Some points:
-11| 16| 11| 11| 11|-24| -7|-23| 25| 15|-45|-21| 11|-19|-28| -5|-36| 10| 42| 46|-31|-12|-43| 35|  8|-31| 27|127|-38|-52|-16| -2
-27| 11| 16| 53| 44| 70|-30|-35| 23|-45|-27|-28| 14| 10|  3| 35|-16|-20|  0|107| 25|-46|-25|-23|-45| 33|-16|-48| -2| 63| 65|  3
 26|127|-13|-34|-40|-41|  0| 41|-30|-19|-24| 51|-25|-32|-15|-26| -4|-31|  2| 24| 33| 32|-21|-14|-38| -6|-15| 40|127| -2|-26|-22
-27|-47|  1|-22| -8| 37|-25| 36| 57| 70| -7| 13| 44| 38| 13|-16|-38|-87|-31|-53|  4|  6| 18|-33| 20|-15|-49|  6| 57| 11|-42|-29
 44| -6| 36| 36|-16|  9| 71| 70|-21| 41| 25| 37| -6| 19| 35| 79| 52|-56|122|  6|  1|  3| 77|127| 21|-16| 40| 12| -5|  0| 56|-25
-81|-29| 28|-20|-15| 42|-62|-10| 23|-29|-18|108|  8|-10| 43| -9| 18|-71|-26| 46| 37|-34|-11|-15|-22| 30|-42|  3|-19|  1| -2| 17
 92|-15| 10| 87|  0|-35|-28| 26|-20|-53| -5|-10| 59|-33|127|-28| 51|-22|-26|-11|-43| 79|-38| 53|-35|  8|-34| -7|-19|-11|-38| 23
-17|-22|-28| 30| 32|-23|-39| 68| 63|-48| -2|-61|-22|-26|-45|-25|  3|-27|108|-36|  1|  3|  8|-24| -1| 27|-36| 12|-19| -3|-38| 70
 14| -9|-25|-23|-17|-39|  1|-64|-34|-35|-29|127|-45|-24|  9|-11|-22| 60| 30| -2|  5|-48| -8| 51|-21|-32|-27|-26|  2|  0|-13| -4
 -9| -6| 82| 85|-30| 20|-31|-13| 46|  0| 49| -6| -6|-21|-47|-30| 25| 22| 74| 30|127| 44|-36|-62|  6|-20| -4|-18|-24|-53|-51|-12
  2|-30|-58|-54|-32|-64| 59|-16| 21| -9|-31|-14|-57|  7| -2| 10| -8| -6| 14| 68| 12| 20|-33|  8| 84| 10|  5|-37|-19|-27|-12|  9
 31|-37|  0|-10|-51| 42| 10|  3|-45| 29|-43| 28|  0|  2|-34| 11|-12| 22|  0| 21|-42| 50|-15| 23|-34|  8|-44|  0|-10|-60| -5|-42
-55|-22| -1| 44| 45|  7|127| -6|-25|-24|-22|-54|-37| 80| 27|-12|-18|-46|-19| 29| 63|-34|-12|  9|-22|-14|-13|  3| 13| 39|-37| 27
  8|-25| 32| -2| -6| 25|-11| 77|-22| 42| 19|  2| 12| -8| 23|127|-38| 31|-16|  4| 23|-16| -4|  3| 20| 62|  8| 56| 19| 22| 10|-28
 -1|-34|-33| -3| 18|-10| 10|  1|-19|-36|-14| 13| 11|-36|-39| 32|-18|  1|-57|-19| 37|127|-12|-28| 49|-31| 28| 25|-15| 58| 51| 11
 47|-28| -6|100|-57|-54|-14|-22| 26| 19|-39|-30| 22|-18| -3|  4|-63| 21|-49| 19|-50|-37| 62|-41|  3| 38| 89|-22| 56|-46| 68|-10
  5|-17|-53| -7| 11| 41| -1|-12|-44|-46|-27|-36| 85|  1|-39|-16|-15|-22| 35|-69| 38|-12| 22|-29|-40| -8|-28|  2| -8|-20| 55|-35
-38| 22|-24| 19| 12|-48|-73| -3|-26| 22| -7|-57|-31|107| -4|-20| 35|  2| 22| 84|-49| 64| 89|-27|  0| -9|-48|-21| 15| 46|  3|-40
 -87|  39|  41| -27| -17| -17|   6|-104| -54| -11| -88| -23| -15| -51|  58| -17|  37|   9|  25| -48| -24|  24| 104| -28|  10|  30|  13|  37| -65|  50| -37| -38
 45|-25|-11|  2|  8| 27|-54|-38|-36|  3| -4| -1| -9|-23|-32|127| 14| 19| -8|-33| -9|-52| 11| -6| -9|-24| -8|-11|  9|-17|-90| 12
-31|  3|-37| 68| 51|  1|  4|127|-30| 10| -3|110|-31| -6|-38|-32| -2|  8|-18| -3|-10|-25| 80|-43|-33| -5| 22|-11|-36| -5|-24| -1
-24| -8|-44|-29| 10|  3|-18|-15|-28|-22| 81| -7|127|  8|-23|  6| 22| 21|-36|119|-22| 20|-12| 38| 20| -3|-30| -5|-18|  6|-47|  2
-127|  73| -54|  18| -49|  16| -44|   0| -10| -11|  -4| -31|  10|   7|  40|  64|  29|  -2|  42| -62| -19|  -6| -53|  14|  20| -42|  83|-127|  34| -80|  26|   4
-15|-46| 69|-13|108|-54| -5| -5|-25| 50| 59|-28|-63|-63| -7|  0| 88|  4|-48|-18|-11|-15|-25| 11| 31|-18| 12|  2| 70|-38| 21|-21
 -5|-39| -7|  7|-12|-30| 26|-33| 88|-18| 45|  7|-39| 29|-29|  3|-52|  7|  5|-13|-88| 14| -1| 17|-49| -4|-18|  1|-14|-27|-34|-22
-11|-35|-63| 13| 19|-32|-30|-37| -9| 17| 10|-42| 22|-14| 67|-33| -3|-12| 20|-54| 68|-48|-13|-26|-31|-30|-44| 31| 19| 10| 65|-29
 21| -2| 13| 46|  2| 57| 11|-41| -2|-44| 37| 31| 13|-18|-16|-57|-18|-39|-16| 10|-27|-33| 37| -1|127|-30| -2| -7| 23|-26| -9| -3
 31|-12|  2|-26| 18|-70|103| 57|-18|-10|-54|-11| 45|-35|  4| 18|  6| 12|-26|  4| 10|-28|-23|-56| -3| 21|  4|-24|-27|-34|-54|-14
 72|-25|-26|-78|-51|  4|-24| -4| 17| 35| 84|-13|-11|-54| 14|-32| 18| 18|-33| 82| 66|-23| 70| 22|-50|-43| 83| 11|-26|-28| 55|-24
-45|-55| -7|-19| 15| 49|-19| 30|-11|-82| 11|-59|  0| -7|-36|-28|-10| 12|-27|-39|-21|  8| 59| 70|-35| -6|-56| -3| 24|-26| -3| 71
 23|127| -4|-52| 28|-29|  7| 14|  3|  3| 27|  0| -1|-21|-21| 36|-28|-14| -8|  5|-35|  8|-11|-31| -9| 37|-64|  5|-51|-49| 65| 23
-25| 23|  2|-39|  0|-11| 17|-58|-67|127| 38| -7| 42|-18|  2|-34|-37|-25| 43|-46| -8| 12| 14| -1|-41| 34| 23|-47| -3| 23|-40|127
  2| -2| 35| 26|-41|-51|-28|  2| 33|  9| -5| 32| 16| -7|-50|  7| 68|  0|-18|-46|-40|-33|-55|-20|-11|-39|-38|  1|-38| 49| 53| -6
 24|  3| 83|-11| 28|-52|-21| -5|-25| 21|-14| 17| 28|109|-15|-12|-33| 31|-67|-35| 60| 51|  7| 26| 13|-58|  1|-32|-30|-67|-20|-19
-27| -2| 47|-16|-79|116| 47|-21|-23|  6| 11|-62|-59| 12|  7|-22|  6|  0| -9|-29| 17| 45|-15|-35|-72| 42| -6|-33|-34| 17|  8|-57
-32|-27|-30|  5|-14|-26| -9|-23|-32|-23| 56| 55| 12| 52|-37|-54| 52|-14| -7|-36|  3| -1|-28|-12| 31|127| 61| 39| -7|-15| 19|-30
-54| 15|-15|  8| -3| 25|-34|  0| 28|-18| 33|-50|-49| 43|100|-15|-17| -2|-21|-14|  3|-32|  5|-24|-25|-29| -6| 80| 10|  1|-35| 39
 -6|-26|-46| 40|-27| -9|  8| -9| -7|-15| 41| 77|-33| 40|-13| 45|-16| 43|-11|-19| 10| 41| -8|-12| -1|-62|  7| 66|-10| 48| 48| 64
 44| 22| -3| 21| 31| 20| 27|-40| 12| -5| 90| 30|-48|-22| 37| 14|-61|  1| 17|-27|-33| 31|  9|-66| 19| 15|-33|-34|-37| 11|  3|-37
 30| 40| 16| -1| 17|102| 26| -1| 46| 22|-14| -5| 21| 17| 24|  0| 16|116| 14|-16|-10| 28|-10| 31| 64| 38| 10| 52| 86| 13| 11|  7
 23|-63|-38|-60|-62|-19|-10| 30|-30| 21|-31|-37|-48|-36|-30|  0|-16| 21|-15| 12|-20| -5|-22| -8| 46| -6|-57|-19| 12| 18|-20|-44
 29|-40| 52|-40| 93|-17|-42|-43|-11|-44|-13| 19| 11| 33|-44| -7|-37|-15|103| -3|-33| -7|-24|-27|-28| -9| 69|-18| 32| 91| -4|-16
 63| 25|-76| 19| 73|102|  1|-26|  9| 64|-65|  2|-42| -2|-38|-30| 65|-26|-42| 14|-42|  3|-49| -2| -1|-42| 47| -5|-27|-20|-28|-20
 42| 49|-50| -3| 23|-38|-35|-23|117| 31|-41|  2|-15| 18| -7| 18|-19|-11|-20|-27|119|  8|  3|127|  6| 82|-17|-31|-28| 17|-18|-28
 -68| -19|  61|  -3|  -3|   6|  84| -45|  51| -19| -22| -22|  19| -45| -33|  10|   9|-103| -55|   5| -18| -22|  36|   0| -61|  -9| -20| -16|   8| -17|  19|  -9
-95| 57| 12|  4|-11| -4|-26| 52|-29|  9| 16|-42| 25|-70| 15|-71|-91| 14|-16|-28|-41|  5|-80| 90| -3|-26|100|-58|-40| 80|-19|-50
 -9|  7|  3| -8|  2|  4| 79| 48| 85| 28| -6| 38| 64|  1| 15| -3| 73|127| 20|  8| -2|-23| 59| -9| 15|  6|-11|-11| 11| 52| 12|  9
 72| 49| 61|-49|-37|  4|-23| 10|  3|-52|-13|-21|-30| 30|-19| 11| 40|  3|-69|-22| 17|-38|  8| -7| 10| 20| 44|  2|-25| 26| -7| 87
 68| 47|-28|  1|-28|-28| 31| -5|-29|-47| 73|-21| 22| 49|-31|-18| 12|-28|  4|-11|-12|-64|-10|-23| 18|-30| 10| 16|-16| 35|-50|-31
 47|-11| 50| 12|-30| -9| -4| 27|-39| 40|-43|-22|-22|-20|-18|-18| -7| 25|  5| 40| -2|-42|-49|  9| 53|-10|-66|-15| -3| -3| 98| 82
  32| -43|  12|-106|  36|   4| -25|  50|  24|  -6| -44|  18| -12|  24| 107|  -9|  -4|   3|  48|  33| -35|  -9| -32| -52|   1|  -4|  44| -13| -18| -62|   8|   5
There is one direction along which these points spread out most. Take the direction at right angles to it along which they spread out most. Go by this last direction. How far along it is each point below, from 0 to 99? 50 is the average, and the first point above lies past it. One standard deviation of the points above along it is 16.
  2|-30|-58|-54|-32|-64| 59|-16| 21| -9|-31|-14|-57|  7| -2| 10| -8| -6| 14| 68| 12| 20|-33|  8| 84| 10|  5|-37|-19|-27|-12|  9 58
 31|-12|  2|-26| 18|-70|103| 57|-18|-10|-54|-11| 45|-35|  4| 18|  6| 12|-26|  4| 10|-28|-23|-56| -3| 21|  4|-24|-27|-34|-54|-14 54
 -9| -6| 82| 85|-30| 20|-31|-13| 46|  0| 49| -6| -6|-21|-47|-30| 25| 22| 74| 30|127| 44|-36|-62|  6|-20| -4|-18|-24|-53|-51|-12 33
 68| 47|-28|  1|-28|-28| 31| -5|-29|-47| 73|-21| 22| 49|-31|-18| 12|-28|  4|-11|-12|-64|-10|-23| 18|-30| 10| 16|-16| 35|-50|-31 46
-11| 16| 11| 11| 11|-24| -7|-23| 25| 15|-45|-21| 11|-19|-28| -5|-36| 10| 42| 46|-31|-12|-43| 35|  8|-31| 27|127|-38|-52|-16| -2 55
-24| -8|-44|-29| 10|  3|-18|-15|-28|-22| 81| -7|127|  8|-23|  6| 22| 21|-36|119|-22| 20|-12| 38| 20| -3|-30| -5|-18|  6|-47|  2 46
  8|-25| 32| -2| -6| 25|-11| 77|-22| 42| 19|  2| 12| -8| 23|127|-38| 31|-16|  4| 23|-16| -4|  3| 20| 62|  8| 56| 19| 22| 10|-28 50
 21| -2| 13| 46|  2| 57| 11|-41| -2|-44| 37| 31| 13|-18|-16|-57|-18|-39|-16| 10|-27|-33| 37| -1|127|-30| -2| -7| 23|-26| -9| -3 40
-27|-47|  1|-22| -8| 37|-25| 36| 57| 70| -7| 13| 44| 38| 13|-16|-38|-87|-31|-53|  4|  6| 18|-33| 20|-15|-49|  6| 57| 11|-42|-29 32
 63| 25|-76| 19| 73|102|  1|-26|  9| 64|-65|  2|-42| -2|-38|-30| 65|-26|-42| 14|-42|  3|-49| -2| -1|-42| 47| -5|-27|-20|-28|-20 57
 72|-25|-26|-78|-51|  4|-24| -4| 17| 35| 84|-13|-11|-54| 14|-32| 18| 18|-33| 82| 66|-23| 70| 22|-50|-43| 83| 11|-26|-28| 55|-24 59
 -68| -19|  61|  -3|  -3|   6|  84| -45|  51| -19| -22| -22|  19| -45| -33|  10|   9|-103| -55|   5| -18| -22|  36|   0| -61|  -9| -20| -16|   8| -17|  19|  -9 33
  2| -2| 35| 26|-41|-51|-28|  2| 33|  9| -5| 32| 16| -7|-50|  7| 68|  0|-18|-46|-40|-33|-55|-20|-11|-39|-38|  1|-38| 49| 53| -6 47
